One turning vector, and how many ticks it has turned
The counts run from 0 to 237.
-1.01, 0.46, 2.27, 2.05, -2.98, -0.97, -1.01, -2.01, -0.91, -2.20, -0.91, -1.07, -2.06, -0.41, -0.73, -0.30, 2.27, -0.71, -1.00, 0.88, 2.37, -1.85, 1.21, 0.24, 3.57, -2.14, -0.32, 1.59, -1.20, -0.09, 3.08, -3.69, -2.67, -3.91, 1.08, 1.85, -0.35, 0.48, 3.19 : 121
0.69, -0.66, -1.41, -0.19, -0.66, 1.48, 1.89, 0.02, -2.65, -2.37, 0.61, -2.15, 2.19, 2.54, 1.02, 0.16, 1.97, -0.51, 5.37, 0.90, 1.41, -5.25, 3.67, 0.05, 0.37, 0.46, -3.49, 0.03, 1.42, 0.90, 1.02, 0.85, -3.00, 0.07, 2.09, -2.96, -1.23, -1.42, -1.62 : 7
0.32, 1.23, 2.10, 2.31, 1.44, 2.98, -1.56, -1.69, -4.19, -3.87, -3.21, -2.14, -1.05, 2.08, -2.66, -1.40, -1.88, -0.98, -2.31, -1.20, 0.89, -1.56, 0.22, 0.79, 1.34, 0.23, -0.03, 0.73, 2.08, 0.15, -0.47, -1.61, -0.49, -1.06, 2.72, -2.70, 4.04, 3.63, -0.79 : 223
0.32, 0.46, -3.09, -0.29, -2.05, 0.31, 0.50, -3.18, 1.96, -2.48, 3.65, 1.40, 1.07, 1.08, 2.32, -1.03, -1.23, -1.14, -2.41, 1.69, 1.78, 0.24, -2.06, -1.69, 1.79, 2.70, -1.29, -0.69, 1.41, -0.96, -0.91, 0.17, 1.35, 1.60, -2.09, -1.63, -2.29, -3.37, -4.43 : 150
0.80, -1.36, -3.75, 0.71, 1.48, -1.01, 3.44, -1.18, -0.73, -1.79, -0.55, -0.44, 0.22, -0.58, 3.30, 3.56, 2.42, -0.92, 1.98, 1.72, -0.40, -3.06, 4.17, -4.22, -2.78, -1.35, 0.22, -1.57, 0.24, -2.69, 2.01, -0.42, -2.86, -3.21, 0.59, -1.43, 1.74, 0.32, -0.46 : 12
1.08, 2.64, -3.67, -0.09, 4.33, 3.78, -0.77, 0.07, -1.82, -2.18, 1.74, -0.47, 1.19, 0.95, -0.19, 0.70, -1.99, 1.14, -0.87, -1.92, 0.09, 3.57, 0.87, 0.34, 4.39, 2.28, -0.86, 1.37, 0.47, 0.88, -4.89, 1.66, -1.66, 2.82, -0.56, 0.02, -0.99, 0.30, -2.11 : 47
-0.81, -1.25, -0.85, -0.05, 2.59, 1.75, 1.23, 3.01, -3.78, 2.86, -0.16, 1.65, -1.02, -2.09, -1.61, -2.21, 0.39, 1.13, 4.92, 1.75, -2.10, -1.87, -1.26, 1.34, 0.93, 1.73, -2.98, 2.27, -2.34, 1.06, 0.91, 3.12, -0.50, 0.00, 1.26, -0.27, -0.21, 3.16, 0.89 : 0
-0.77, 1.93, -0.90, -5.04, 0.34, 4.14, -3.28, -1.00, -0.90, 1.78, -0.30, 1.22, 2.18, 0.04, -0.20, 1.28, -1.37, -1.81, 3.30, -1.44, -4.05, 2.53, 2.53, 1.63, 1.14, 0.35, -2.78, 0.33, -0.81, -0.56, 1.08, -3.00, -4.53, -1.75, -0.42, 1.44, -1.15, -0.36, 0.52 : 133
-2.58, -1.70, 3.66, 4.65, -2.26, -0.06, 2.17, 1.82, -0.93, 0.45, -2.77, -1.40, 0.04, -0.17, 1.05, -2.07, -2.35, 0.76, 0.18, -1.78, 0.68, -1.02, -0.39, -1.19, 0.80, 0.30, -0.95, 2.91, 3.13, -0.68, 0.21, 2.14, 2.93, 0.33, -2.25, 0.71, 4.43, -3.30, 2.71 : 213
0.88, -0.33, -1.06, -0.95, 0.98, 1.56, 0.93, -2.51, 1.55, 0.04, 0.17, -0.34, 0.27, -0.18, 2.98, 0.25, -0.11, 0.98, 1.35, 3.44, -0.69, 1.09, 0.30, -3.95, 0.53, 0.42, -4.25, -0.66, 3.49, -1.69, -1.24, -0.58, 1.27, 1.38, -2.93, -3.24, -0.17, 0.69, -4.38 : 32
0.47, -0.36, -0.18, 2.94, 0.14, -1.14, 2.07, 1.50, -0.18, 2.21, -2.16, 3.19, -1.52, -3.23, 0.99, -1.84, -2.37, 0.23, -1.00, -2.94, -0.55, 0.60, -4.85, -0.67, 0.45, 0.64, -0.22, 2.58, 2.60, -1.88, 1.25, 0.16, 2.74, -2.29, 0.25, 0.95, 3.77, 0.00, 3.07 : 214
0.79, 1.80, -0.89, 1.88, 0.75, -1.28, 0.95, -0.53, -1.36, -4.10, 2.90, -2.83, 0.78, 2.32, -0.11, -1.14, -0.32, 0.47, -1.76, 0.99, 3.97, -1.12, 1.08, 1.08, -0.18, 1.83, 4.38, -0.58, -2.55, 2.73, -1.06, 2.77, 0.38, 2.40, 2.09, 0.08, -4.08, -2.60, 0.84 : 171
2.08, 2.14, -2.38, -4.40, 1.97, 2.32, 0.36, -1.50, -0.47, 1.23, 2.68, 1.49, -2.25, -2.14, 0.43, 1.93, -3.43, -3.22, 3.72, -0.57, -2.64, 2.99, -1.97, -0.20, -1.06, 1.59, -2.31, 0.94, -1.06, -1.82, -0.62, 0.47, 1.47, -2.35, -0.98, 0.84, -0.41, -0.13, -1.86 : 26
-5.93, 2.39, 4.30, -0.45, -1.62, -0.65, -0.25, -0.82, -1.64, 0.13, -2.46, -0.83, -2.23, -0.58, 0.47, 0.93, -2.21, -2.78, 2.44, 0.76, -1.42, 0.47, 0.36, 0.75, -0.54, -0.61, -0.55, -0.34, 2.08, -2.56, 0.95, -1.70, 2.55, -0.17, -3.87, -0.70, 3.11, -0.82, -1.06 : 29
-3.57, 3.34, 1.93, -1.92, -2.28, 0.11, -0.63, -3.03, -1.87, -0.48, 0.98, -2.59, 0.80, 1.12, 2.23, -0.52, -2.53, -0.91, 0.48, 2.08, 0.47, -0.92, 1.29, -2.43, 0.54, 0.87, -0.14, -3.70, 2.65, -2.57, 1.79, -1.01, 1.70, 2.00, -3.04, -2.57, 0.35, -1.22, -2.75 : 28
-1.18, 1.11, -0.49, -4.35, 0.77, 4.16, -2.26, -0.23, -1.65, 2.42, -0.45, 1.66, 2.36, -0.42, 0.21, 2.37, -2.19, -1.47, 2.60, 1.72, -4.19, 0.06, -1.14, -0.33, -0.82, 2.50, 0.36, -0.69, -3.16, -0.64, 3.52, -1.29, -2.03, -0.84, -3.03, -0.46, -1.06, 1.76, -2.43 : 21
-2.36, -0.26, 2.67, 2.94, 1.11, -0.39, -1.69, -0.04, -3.55, 2.23, -0.07, 2.60, -2.43, -1.61, -2.18, -1.17, 1.22, -0.18, 3.36, 3.32, -1.50, -3.23, -1.44, 2.91, 0.99, 2.71, -2.79, -0.04, -0.43, -0.46, 0.62, 0.96, -1.51, -2.16, -0.42, -0.71, 1.54, 0.40, 2.79 : 234
2.76, -1.93, -2.09, -1.48, 1.35, 0.37, -0.72, -0.14, 2.24, 1.58, 1.56, 0.14, 1.52, 0.91, 0.48, -0.53, 3.28, -0.68, -1.44, 1.30, -3.59, -1.26, -0.37, -2.71, -5.50, -0.78, 2.22, -4.19, -0.28, 1.40, 2.88, -0.17, -0.08, 0.52, -0.99, -3.52, -1.33, 0.73, -3.20 : 78
1.30, -0.48, 2.70, 4.34, 1.04, -0.06, -3.55, -2.18, 0.38, -2.11, 0.06, 0.54, -1.59, 0.91, -3.29, -1.12, 0.02, 1.45, -4.44, 0.56, -0.15, 2.01, 0.57, 1.33, -0.06, -0.64, -0.97, 1.31, 2.25, 0.79, -2.96, 0.84, 0.44, 1.93, 1.35, -0.85, 4.13, 1.49, 1.68 : 162
-0.29, -1.54, 2.62, -2.55, 0.83, 1.87, 1.20, 2.20, 2.32, 2.82, -1.61, -1.69, 0.73, -1.61, 0.39, -0.32, -0.11, 2.50, 1.30, 1.42, -2.46, 1.47, -1.88, -2.81, -0.05, 0.48, -1.76, 0.51, -0.17, 1.93, 4.04, -1.59, 2.78, 1.40, -2.54, -1.69, -1.09, 2.38, -2.36 : 205
1.32, -0.86, -3.72, -1.68, -0.30, 2.81, -0.91, -1.99, -1.10, -0.81, 0.21, 1.97, 4.07, 0.81, 1.56, 1.17, 1.21, -2.30, 1.27, -0.41, -1.96, -2.06, 0.44, 1.84, 0.47, 1.28, -3.64, 0.10, -0.26, -0.91, 0.75, -2.32, -6.18, -1.13, -1.75, -0.23, -1.72, -0.90, 0.76 : 129
-1.27, -0.40, -2.33, 2.49, 4.32, -1.08, 0.26, 1.11, 3.14, -0.96, -0.91, -0.37, 1.33, -0.76, 3.34, 1.29, 0.23, 1.43, -2.79, 0.03, 1.34, 2.80, 1.00, -4.90, 0.40, 0.61, 2.50, -0.78, 1.37, -0.61, -1.09, -0.76, -0.11, 2.37, -1.60, 0.66, 1.20, 0.01, -0.73 : 160
1.25, -0.70, 1.83, -0.68, -4.14, -0.13, -0.42, -3.29, -1.30, -1.54, 2.95, 0.63, -3.10, -0.77, -1.81, 2.19, -3.05, -1.18, -0.66, 0.42, -2.75, -2.66, 1.70, 0.07, -2.77, -2.08, 0.07, 1.42, -1.69, -3.67, 1.56, 3.21, -0.35, -4.81, -0.06, 0.32, 1.13, -2.55, 2.41 : 19
0.99, 0.19, 2.93, -1.45, -1.68, 1.19, -2.00, -0.41, -0.68, 2.37, -1.24, 1.25, 0.14, -1.63, -0.64, 0.67, 1.53, -0.28, 2.36, -1.35, -1.07, 1.26, 1.68, 2.00, 2.04, -0.69, -3.72, 1.26, 1.14, 0.09, 2.27, -4.36, -5.22, -3.19, 1.11, 1.11, -0.99, 2.40, 2.32 : 10
-0.20, -3.88, 0.55, -2.87, 2.95, 3.07, 2.60, 1.09, 1.94, 0.68, 0.71, -0.55, 0.75, -0.84, 0.94, 2.35, 2.15, -3.17, -1.11, -0.31, -2.69, 1.29, -1.21, 1.18, -3.18, 0.00, -0.60, -0.39, -1.74, 1.91, 1.08, 0.67, 0.64, 2.00, -3.96, 0.30, 0.30, -1.13, -2.88 : 83
0.70, 1.68, 2.69, 1.67, 1.13, 1.77, -0.90, 0.77, -4.11, -0.92, -0.92, -2.89, -2.68, -0.66, -2.06, 0.89, -4.86, 2.60, 0.20, -1.15, 0.43, 1.77, 2.40, 1.08, 2.24, -1.09, -0.48, 4.96, -0.11, -0.24, -0.55, -0.62, -0.57, -1.68, 2.82, 0.80, 1.57, 1.62, 1.97 : 224
-1.96, 0.00, 4.13, 3.45, -3.92, 0.12, 0.65, 0.51, -3.02, -0.92, -1.54, -1.85, 1.54, 1.42, 0.79, -1.60, 1.29, 0.18, 2.22, 1.43, 2.39, -4.80, 1.46, 2.62, 3.42, 1.51, -1.57, -0.37, 0.28, 1.55, 3.31, 0.60, -1.94, 0.25, -0.73, -0.12, -1.20, -1.64, 1.42 : 3
1.03, 1.73, -3.30, -0.69, 4.17, 1.73, -4.70, 0.54, -1.60, 1.84, -0.50, 3.96, -0.10, -0.97, -0.84, -2.88, -1.99, 0.62, -1.39, -0.18, -1.65, 1.72, -3.46, 0.63, 2.45, 3.43, -0.46, -0.41, 1.92, 0.57, -2.56, -0.80, 0.14, 0.47, 1.39, -0.54, -0.29, 2.13, -0.19 : 46
-0.94, -2.20, -1.55, -0.58, -1.15, -0.50, 0.12, 0.17, 3.62, -1.10, -0.17, -0.53, 3.83, 1.88, 1.00, 1.50, 4.50, -3.48, -2.92, -1.84, 0.30, -1.35, 2.63, -0.34, -2.30, -0.68, 2.24, -1.16, -2.26, 2.00, 2.86, -2.71, -2.40, 0.22, -0.59, 0.09, -0.92, -0.19, -0.55 : 186
0.43, 1.59, -0.35, 0.59, 0.39, -0.90, 0.94, -3.00, -2.10, -0.09, 0.25, -0.33, 1.18, -0.14, 4.21, 1.81, -0.03, -1.32, 0.30, 0.38, 1.13, -1.50, 3.00, -2.73, -3.23, 0.04, 3.01, -3.89, 1.70, -3.15, 1.35, -0.40, -3.16, -3.11, -2.08, -0.73, 0.39, -2.91, -0.71 : 135
3.59, 1.57, 1.30, -1.43, 1.34, 0.61, 3.44, 1.57, 2.12, 2.15, -0.45, -1.46, 0.26, -3.37, 3.17, 0.94, 0.45, 1.62, 0.89, -2.10, 0.01, 2.98, -1.76, -1.04, -3.98, -1.70, 1.20, -0.26, 0.35, 0.90, 4.03, -0.45, 0.41, -1.50, -2.10, -0.77, -3.23, -1.95, 0.86 : 200
0.84, -1.58, 0.30, 2.08, -3.70, -2.43, -1.47, -1.60, 1.62, -3.27, 2.54, 1.13, 2.21, 2.50, -0.48, -2.01, 4.43, -1.65, -0.46, 1.05, 2.25, -3.43, 1.45, 3.50, -0.19, 0.23, -1.24, -1.24, -0.50, 1.29, -1.25, 0.86, -2.18, 2.92, 0.08, -0.38, -1.89, -1.59, 1.51 : 64
-1.98, 2.19, -0.48, -2.51, -2.71, -0.18, -5.44, -1.14, -3.64, 2.76, 0.43, 2.07, 0.13, -0.24, 0.09, -0.21, -2.73, -3.05, 1.18, -2.16, -0.69, -1.10, -0.02, -0.27, 0.58, 1.55, 2.18, -2.01, 0.52, -2.50, 2.46, -2.38, -1.82, -4.04, 1.22, 0.62, 0.23, 0.39, 1.70 : 132
2.27, 4.33, -2.97, -3.14, -0.35, 1.20, 1.86, -2.62, -0.92, -1.56, 3.18, -0.62, 0.32, -0.66, 3.32, 0.67, -2.91, -2.49, 0.92, 0.63, 1.05, 0.07, -1.75, -2.49, 0.12, 0.52, 0.46, 0.48, 0.13, -1.54, 1.25, -1.07, -0.53, -0.56, -0.92, -0.91, -3.56, -2.53, -5.06 : 27
-0.36, 0.29, -2.07, 1.39, 5.44, 2.47, -1.84, 0.82, 0.16, -1.36, -0.45, -0.83, 2.43, 2.20, -1.03, -0.58, 1.08, 1.71, -3.98, 1.12, 0.85, 1.67, -1.98, -0.85, 2.29, 2.83, 2.86, -0.44, -2.04, 1.31, -1.68, -1.25, -1.52, 4.29, -0.16, -0.78, -1.23, 2.37, -2.50 : 165
-0.68, -0.41, 0.01, 2.19, 0.66, 3.77, -0.67, -1.70, 1.14, -3.57, -1.06, -0.01, 2.48, 1.66, 1.32, 0.67, -1.56, -0.67, -4.18, 0.01, 0.90, 1.18, 1.77, -0.20, 3.71, 2.88, -1.00, 1.44, 0.30, -0.11, -3.95, 0.31, -1.46, 3.22, -2.99, 0.01, 1.89, -2.10, -1.38 : 43
-0.04, 0.17, -3.82, -0.74, 3.58, 1.46, 3.61, 3.70, -3.33, -0.76, 1.53, -0.67, -1.87, -0.74, -0.27, 0.60, 1.05, -1.28, 2.97, -0.67, 1.20, -0.93, -1.18, 0.73, 2.06, 2.15, 0.49, 2.58, -4.84, 0.71, 2.24, 0.56, 0.10, -1.00, 2.53, 1.62, -1.25, 0.82, -1.45 : 1
